dofa: [ -8.6   5.5 -18.2 -15.3 -49.0  36.9   3.3   2.6   5.3  10.5  31.6  12.5
   4.5  -2.8   6.3 -14.0 -13.4  -4.4 -27.9 -32.1  11.8 -12.3  -1.6   2.3
  -0.6   9.5  -8.6   7.5 -11.4 -34.9   3.7  -8.7   1.2  24.9 -18.4  -4.0
  14.0  13.6   2.2   5.1 -11.0  30.9   9.1 -13.0 -20.2  -2.7  13.2 -27.9
  15.5  20.9   8.0  13.2   1.3  10.1  -2.2]
pidan: [ -7.1 -11.6   7.3  16.6 -14.2 -86.2   4.0  -3.2   3.5  15.2 -16.7  11.4
  -8.8   8.2  34.1  14.8 -15.0  -5.2 -28.5  25.6   4.0 -50.2   3.7   4.2
   5.6 -34.1  -4.9  20.5   6.3 -41.3   0.5  24.3  -0.6  -3.6  20.1   5.6
 -10.2   2.4  10.3  -5.0 -14.0  13.4  -2.9  -5.0  -2.5 -20.5 -23.3  -2.1
  14.5  -2.3  -4.8  14.1  -0.2  26.4  -5.3]
luri: [  7.1 -16.3   2.0   7.7   7.6  37.6  -5.7  -6.4  16.9   6.2   0.8 -59.3
   3.7  -6.7  -7.1   6.2  -7.6   2.6  38.0  53.6  12.3 -10.2 -12.8  -2.6
   3.4 -32.7 -11.5 -11.9  -5.6  39.9  -9.1  -1.5   2.4  62.1  -1.4  -1.7
 -12.7 -14.4 -22.6  21.7  18.5 -18.9 -52.7  -4.7 -21.7 -18.4   8.8  -1.4
  20.7   4.7  21.8   1.8   3.6  18.6  -9.7]
pas: [  1.6  16.8   1.9  10.6  30.0 -41.0  -1.3   3.6   2.1  25.8 -11.4 -35.4
  21.5  -0.1   0.6  -4.2   2.8  -7.3  17.9  16.2  12.3 -28.7  11.1 -18.7
  22.4 -24.5  12.2  -9.9  -5.9 -15.7  -5.1 -27.5  -0.3 -54.8   2.4  -1.2
 -21.6   0.9 -10.8  10.8   3.0  17.8  35.3 -20.9   3.9   0.8 -37.8  -9.9
 -61.9   2.8   1.5  -3.2   4.0  34.6 -23.4]
size: [ -7.1 -11.6   7.3  16.6 -14.2 -86.2   4.0  -3.2   3.5  15.2 -16.7  11.4
  -8.8   8.2  34.1  14.8 -15.0  -5.2 -28.5  25.6   4.0 -50.2   3.7   4.2
   5.6 -34.1  -4.9  20.5   6.3 -41.3   0.5  24.3  -0.6  -3.6  20.1   5.6
 -10.2   2.4  10.3  -5.0 -14.0  13.4  -2.9  -5.0  -2.5 -20.5 -23.3  -2.1
  14.5  -2.3  -4.8  14.1  -0.2  26.4  -5.3]	55
size: [  7.1 -16.3   2.0   7.7   7.6  37.6  -5.7  -6.4  16.9   6.2   0.8 -59.3
   3.7  -6.7]	14
size: [  1.6  16.8   1.9  10.6  30.0 -41.0  -1.3   3.6   2.1  25.8 -11.4 -35.4
  21.5  -0.1   0.6  -4.2   2.8  -7.3  17.9  16.2  12.3 -28.7  11.1 -18.7
  22.4 -24.5]	26
size: [ -8.6   5.5 -18.2 -15.3 -49.0  36.9   3.3   2.6]	8

Kodan: [ 3.3 -8.5  1.5  5.2 -1.9  6.4 -9.0 -2.4  4.2  4.4]
Nopom: [ 35.8  17.9 -15.0 -10.3 -36.1  41.0 -13.1   9.6  15.4   0.5]
mase: [-34.9 -22.6  15.4  12.9  36.9 -40.0  13.6 -11.0 -13.9   1.3]
Kapa: [  1.2 -19.3 -20.9  21.6  -3.2  -3.9 -34.1 -21.7  -8.9  32.1]
gofe: [-11.3  11.1  14.5 -13.0  12.1  -9.4  25.5  12.7  -1.0 -21.0]
seni: [ 58.4  39.6 -23.7 -24.2 -60.9  68.6 -17.2  22.5  24.6  -6.4]
dof: [ 25.1  20.4 -18.0  -9.9 -29.4  29.6 -15.3   8.4   6.2   2.0]
Savu: [  4.6  15.3  -1.9 -11.4  -6.7   8.1   6.2  10.4   1.3  -9.7]
size: [-11.3  11.1  14.5 -13.0  12.1  -9.4  25.5  12.7]	8
size: [-11.3  11.1  14.5 -13.0  12.1  -9.4  25.5  12.7  -1.0 -21.0]	10
size: [-34.9 -22.6]	2
size: [-34.9 -22.6  15.4  12.9  36.9 -40.0  13.6 -11.0 -13.9   1.3]	10
size: [-11.3  11.1  14.5 -13.0  12.1  -9.4]	6
size: [ 58.4  39.6 -23.7]	3
size: [ 58.4  39.6 -23.7 -24.2]	4

vegak: [ 3.1  2.7  1.5 48.3  6.1 10.3  6.0  0.6  0.7]
saf: [ 3.1  2.7  1.5  6.7  4.3 14.9 36.8  0.6  0.7]
nuri: [ 3.1  3.8  1.5  4.7  9.3 10.3 25.6  3.6  0.7]
Zope: [ 3.1  2.7  1.5  7.6  3.8 14.7 40.2  0.6  0.7]
nug: [ 3.1  5.4  1.5  4.6  9.3  7.7 22.1  0.6  0.7]
nuruz: [ 3.4  2.7  1.5  4.7 59.9  4.0  3.8  0.6  0.7]
rul: [ 3.2  2.7  1.5  3.7 57.5  3.8  4.0  0.6  0.7]
zoge: [ 3.1  2.7  1.5  8.9  9.3 11.8 22.1  0.6  0.7]
pire: [ 3.1  5.4  1.5  4.6  9.3  7.7 22.1 17.1  0.7]
Bilos: [ 3.1  2.7  1.5  4.7  9.3 10.4 25.5  0.6  0.7]
size: [ 3.1  2.7  1.5  8.9  9.3 11.8]	6
size: [ 3.1  3.8  1.5  4.7  9.3 10.3 25.6  3.6  0.7]	9
size: [3.1 5.4 1.5 4.6 9.3]	5
size: [3.1 5.4 1.5 4.6]	4
size: [ 3.4  2.7  1.5  4.7 59.9]	5

gize: [ 36.1  15.3   9.9  28.2 -39.7  -2.7  30.4  53.7 -38.1]
Gomuk: [-7.9 -2.8 -0.4 61.4 46.6 33.9 30.4 83.6  7.4]
Gemiz: [  2.6  15.3   9.9  28.2 -39.7  -2.7  30.4  53.7 -38.1]
size: [ 36.1  15.3   9.9  28.2 -39.7  -2.7  30.4]	7
size: [36.1]	1
size: [  2.6  15.3   9.9  28.2 -39.7  -2.7  30.4  53.7 -38.1]	9
size: [ 2.6 15.3]	2
size: [36.1 15.3  9.9]	3

gakuf: [-45.9  15.5  10.4 -51.6   0.3   7.8  13.0   5.4   3.9   6.9 -31.2  10.4
   5.4 -48.0   6.6 -48.1 -32.6   6.5  12.4  14.3   7.6   5.1 -27.2  -0.9
   3.9  19.3   3.4  -1.0 -64.4   4.3 -56.0  -9.6 -57.0 -14.8   5.6  19.0]
mot: [ 30.7  47.3  43.4   8.8 -10.4  37.1  47.8  36.2  17.1  32.6  13.0  46.6
  29.7   2.4  33.8  15.0   8.2 -59.7  50.5  55.0 -63.7  36.0  -1.8 -22.7
  28.9 -79.0  29.3  20.7  15.2  29.6   7.7 -34.3  13.9 -11.9  33.7 -71.8]
nanos: [ 30.7  47.3  43.4   8.8 -10.4  37.1  47.8  36.2  33.4  32.6  13.0  46.6
  29.7   2.4  33.8  15.0   8.2 -59.7  50.5  55.0 -63.7  36.0  -1.8 -22.7
  28.9 -79.0  29.3  20.7  15.2  29.6   7.7 -34.3  13.9 -11.9  33.7 -71.8]
Palok: [ 30.7  47.3 -22.7   8.8 -10.4  37.1  47.8  36.2 -17.3  32.6  13.0  46.6
 -15.3   2.4  33.8  15.0   8.2 -59.7  50.5  55.0 -63.7  36.0  -1.8 -22.7
  28.9 -79.0  29.3  20.7  15.2  29.6   7.7 -34.3  13.9 -11.9  33.7 -71.8]
size: [ 30.7  47.3  43.4   8.8 -10.4  37.1  47.8  36.2  17.1  32.6  13.0  46.6
  29.7   2.4  33.8  15.0   8.2 -59.7  50.5  55.0 -63.7  36.0  -1.8 -22.7
  28.9 -79.0  29.3  20.7  15.2  29.6   7.7 -34.3  13.9 -11.9  33.7 -71.8]	36
size: [-45.9  15.5  10.4 -51.6   0.3   7.8  13.0   5.4]	8
size: [ 30.7  47.3  43.4   8.8 -10.4  37.1  47.8  36.2  17.1  32.6  13.0  46.6
  29.7   2.4  33.8  15.0   8.2]	17

nifuf: [  1.7  34.6  77.3 -25.5   4.6  18.1 -50.2  20.1  38.9  74.9 -35.2 -39.0
 -63.4 -60.5 -34.5 -48.0  68.1 -69.3  29.2 -28.9  19.3  -2.5]
vas: [ -2.6  70.3 -20.6 -64.9  -2.8 -40.3  43.5  -8.6  37.9 -66.5  29.7  44.7
  68.4 -14.7  31.1  70.8   8.5 -39.6 -64.7   0.2  59.8 -26.4]
tima: [-50.4 -49.2 -18.2 -10.2 -70.9  29.7  45.1 -15.2 -49.4 -28.1 -47.3  67.3
 -36.5  73.3  75.5  53.2  38.5  35.1  10.9 -64.3  54.7 -13.0]
Sovoz: [ -9.6 -27.1  19.3  69.9 -16.4  14.9 -52.3 -71.4 -19.7 -41.3  19.6  26.9
 -27.9  59.6 -38.1  45.8  -9.3  70.8 -75.4 -58.1  31.8 -35.5]
gati: [-20.4  58.2 -23.7  68.5  33.1  75.0   8.5 -42.9  38.8 -21.4 -44.2  46.7
  26.9  28.3  63.7 -29.9   4.5  15.8 -38.4 -26.4  -0.8  39.9]
kugu: [  1.7  34.6  77.3 -25.5   4.6  18.1 -50.2  20.1  38.9  74.9 -35.2 -39.0
 -63.4 -60.5 -34.5 -16.7  68.1 -69.3  29.2 -28.9  19.3  -2.5]
pekov: [-13.4  11.7  23.6 -67.1  73.1 -44.9  16.5  47.7 -59.4 -17.8 -31.8 -44.5
 -29.6 -23.1 -66.7 -43.9 -45.7   0.3 -37.0 -47.4 -53.0 -69.6]
mapov: [-13.4  11.7  23.6 -67.1  73.1 -44.9  16.5  47.7 -59.4 -17.8 -31.8 -44.5
  72.8 -68.0  22.6 -28.8  31.5 -50.7 -58.0   4.4 -32.6 -51.2]
zez: [ 11.0  72.1 -47.8 -24.6 -53.1  56.5 -51.8  13.8 -32.3  24.8  26.9 -63.0
 -33.0 -33.6  76.4  56.0 -58.8 -30.7 -48.7  32.9  19.7  52.0]
zegen: [ 23.2  46.6  12.6   1.7 -34.6 -34.3 -23.1  50.4  75.0  67.5 -11.3 -44.9
 -46.3  41.9 -51.2  56.8 -67.9  22.4  72.7 -59.9  75.7 -52.6]
sopu: [-49.9 -33.0 -33.4  70.9 -22.3 -55.0  -9.0  54.3  40.6  15.0   6.6 -38.8
  45.4 -23.5  30.9  51.1  67.2 -49.1  61.6 -48.8  54.2  18.0]
lika: [ 11.0  72.1 -47.8 -24.6 -53.1  56.5 -51.8  13.8 -32.3  24.8  26.9 -63.0
 -33.0 -33.6  76.4  56.0 -58.8 -30.7 -48.7  32.9  19.7 -59.3]
size: [ -2.6  70.3 -20.6 -64.9  -2.8 -40.3  43.5  -8.6  37.9 -66.5  29.7  44.7
  68.4]	13
size: [  1.7  34.6  77.3 -25.5   4.6  18.1 -50.2  20.1  38.9  74.9 -35.2 -39.0
 -63.4 -60.5 -34.5 -48.0  68.1 -69.3  29.2 -28.9]	20

bozum: [  3.3   3.6  -7.9  -6.4   8.6 -20.9  -3.3  -7.8 -18.8  -7.3   5.3  13.0
  20.9   0.2  27.6 -37.1 -15.1  10.1   5.9   0.0   5.6  41.2 -39.1  10.0
  -6.0 -25.3   1.8  -6.0  -8.5 -30.2  -5.8]
buvez: [ 19.5  20.4  24.4  15.6 -10.0 -17.1  12.8   8.9  19.2   1.4  22.5   4.4
  -5.7   0.1 -21.6  -5.0  -1.6 -16.3 -17.2  -7.1  -5.2 -33.3  -3.8  11.4
  -8.4 -16.3   0.2   1.5 -38.5  -0.8 -11.1]
Tes: [ -6.3  18.2 -14.4  34.1   8.9 -12.9  -7.5   0.8  -1.7  -6.0 -23.1  31.9
  32.5   8.4 -27.6  -3.4  -1.7  18.2  26.0  -1.8  -8.9  14.6   9.9   6.5
 -17.2  -8.9  10.7   8.7   4.0 -19.1  12.2]
nor: [ -4.2  11.3  -3.6   1.6 -11.5 -18.8  24.1  -3.6  30.0  -1.7   2.2 -36.9
  17.8  -0.9   4.3  59.3   2.0   7.1  -0.3   6.9   3.4   2.8 -16.7   1.8
  11.8   4.5  -3.4   7.6  20.6   1.3 -23.8]
netil: [-13.0   7.6  20.8  10.2   6.9   8.1  29.2  -1.7  25.5  27.7  24.1  31.1
 -35.4  -4.4 -46.1 -10.7  27.6   8.4 -13.9   1.8  -5.4  -4.3   0.1   9.0
  15.6 -11.4  -6.0  -9.2  -9.0   3.1   7.5]
Puza: [  6.8  14.4 -18.3 -28.5   6.3   4.1   1.4  -5.0  -2.5  -3.6  43.1  18.9
  12.7   3.8 -14.6  12.0 -10.0   8.9  -2.9  -2.0   4.4  -5.0  12.2  -6.6
  23.7 -11.5   1.0   0.4  17.8  -8.3   5.5]
noli: [ 13.9 -21.5  -1.1 -21.1 -14.6  17.5  29.4   1.9 -18.1 -12.5  49.8 -39.7
  11.8   2.8  13.6  25.4 -27.7  15.1  -3.6   2.1   0.5   1.7 -30.0   3.8
  -0.2   2.6  -0.1  -4.2  10.1  -0.1 -19.1]
tof: [  8.8   9.5  15.3 -23.6 -14.6   7.7  13.6  -5.9 -18.6  -1.7  -9.6 -83.8
  28.1   5.2   3.4  19.8 -20.9  -7.3  -8.0 -12.6  11.1  -1.5   9.1   4.8
  -1.6  -0.6  12.3   4.2  14.3 -44.4 -26.2]
Lumur: [  3.3   3.6  -7.9  -6.4   8.6 -20.9  -3.3  -7.8 -18.8  -7.3   2.2  13.0
  20.9   0.2  27.6 -37.1 -15.1  10.1   5.9  15.5   5.6  41.2 -39.1  10.0
  -6.0 -25.3   1.8  -6.0  -8.5 -30.2  -5.8]
size: [-13.0   7.6  20.8  10.2   6.9   8.1  29.2  -1.7  25.5  27.7  24.1  31.1
 -35.4  -4.4 -46.1 -10.7  27.6   8.4 -13.9   1.8  -5.4  -4.3   0.1   9.0
  15.6 -11.4]	26
size: [ 13.9 -21.5  -1.1 -21.1]	4
size: [  6.8  14.4 -18.3 -28.5   6.3   4.1   1.4  -5.0  -2.5  -3.6  43.1  18.9
  12.7   3.8 -14.6  12.0 -10.0   8.9  -2.9  -2.0   4.4  -5.0]	22

gorep: [ 57.2 -54.5  36.3   0.2 -65.6  27.5 -49.8]
novi: [ 57.2 -54.5  36.3   0.2 -12.8  69.6   8.5]
Vebuv: [-17.0 -64.2  26.9  -5.2 -29.9 -14.1  50.4]
tira: [ 40.0 -64.2  26.9  -5.2 -29.9 -14.1  50.4]
Lidal: [ 57.2 -54.5  36.3   0.2 -65.6  27.5  52.8]
size: [ 57.2 -54.5  36.3   0.2]	4
size: [57.2]	1
size: [ 40.0 -64.2  26.9  -5.2 -29.9 -14.1  50.4]	7
size: [ 57.2 -54.5  36.3   0.2 -65.6]	5
size: [-17.0 -64.2  26.9  -5.2 -29.9 -14.1  50.4]	7
size: [ 40.0 -64.2  26.9  -5.2 -29.9]	5
size: [ 57.2 -54.5  36.3   0.2 -65.6  27.5]	6

rof: [-16.6  63.1 -12.2 -25.4  27.5  -7.9  24.6   0.0   0.0   1.9  10.1   8.1
 -40.1  35.6 -23.9   3.2   0.0 -24.8  -3.7]
lifof: [-20.9   1.1 -21.9  56.9  53.8 -50.3   4.4 -37.1  20.5  38.6  32.4  20.9
   0.3 -28.4  24.3   0.6  54.2  -7.0  -7.4]
fud: [-20.9   1.1 -21.9  56.9  53.8 -50.3   4.4 -37.1 -14.9  38.6  32.4  20.9
   0.3 -28.4  24.3   0.6  54.2  -7.0  -7.4]
size: [-16.6  63.1 -12.2 -25.4  27.5  -7.9  24.6   0.0   0.0   1.9]	10
size: [-20.9   1.1 -21.9  56.9  53.8 -50.3   4.4 -37.1 -14.9  38.6  32.4  20.9
   0.3 -28.4  24.3   0.6  54.2  -7.0  -7.4]	19
size: [-20.9   1.1 -21.9  56.9]	4
size: [-16.6  63.1 -12.2 -25.4  27.5]	5
size: [-20.9   1.1 -21.9  56.9  53.8 -50.3   4.4 -37.1  20.5  38.6  32.4  20.9
   0.3 -28.4  24.3   0.6  54.2  -7.0  -7.4]	19
size: [-16.6  63.1 -12.2 -25.4  27.5  -7.9]	6
size: [-16.6  63.1 -12.2 -25.4  27.5  -7.9  24.6]	7

kov: [51.1 50.8 10.0 -5.2]
noboz: [ 38.3 -49.5 -25.4 -14.6]
Vit: [ 64.0 -56.2   2.3  12.7]
duzi: [43.8 47.1 11.7  0.8]
posi: [ 60.4 -55.1   3.7  11.6]
nof: [43.9 49.2 12.4  2.9]
pela: [ 55.6 -51.6  -7.6  15.1]
vaso: [ 51.0 -54.9  -2.3  14.9]
sobem: [ 64.7 -57.4   5.0  13.1]
size: [51.1 50.8]	2
size: [ 51.0 -54.9]	2
size: [ 38.3 -49.5 -25.4]	3
size: [ 60.4 -55.1]	2
size: [ 64.7 -57.4   5.0  13.1]	4
size: [43.9 49.2]	2

dumer: [  4.3 -44.1  36.0 -57.5]
Rozu: [ 30.7 -25.3  41.7 -61.4]
tekal: [ -9.1  54.2 -62.0  20.8]
Rav: [ 46.5   7.8 -30.0 -51.9]
Tigos: [-54.1   4.4 -71.8  18.6]
Timi: [-31.4  30.7 -73.3  24.2]
tipo: [ 53.6 -12.5 -58.4 -20.6]
guga: [  7.4  70.6 -40.9  10.3]
Zesep: [ 53.4   1.2 -45.9 -36.7]
vur: [ 57.5  -5.6  35.8 -54.4]
size: [  7.4  70.6 -40.9]	3
size: [57.5]	1
size: [-31.4]	1

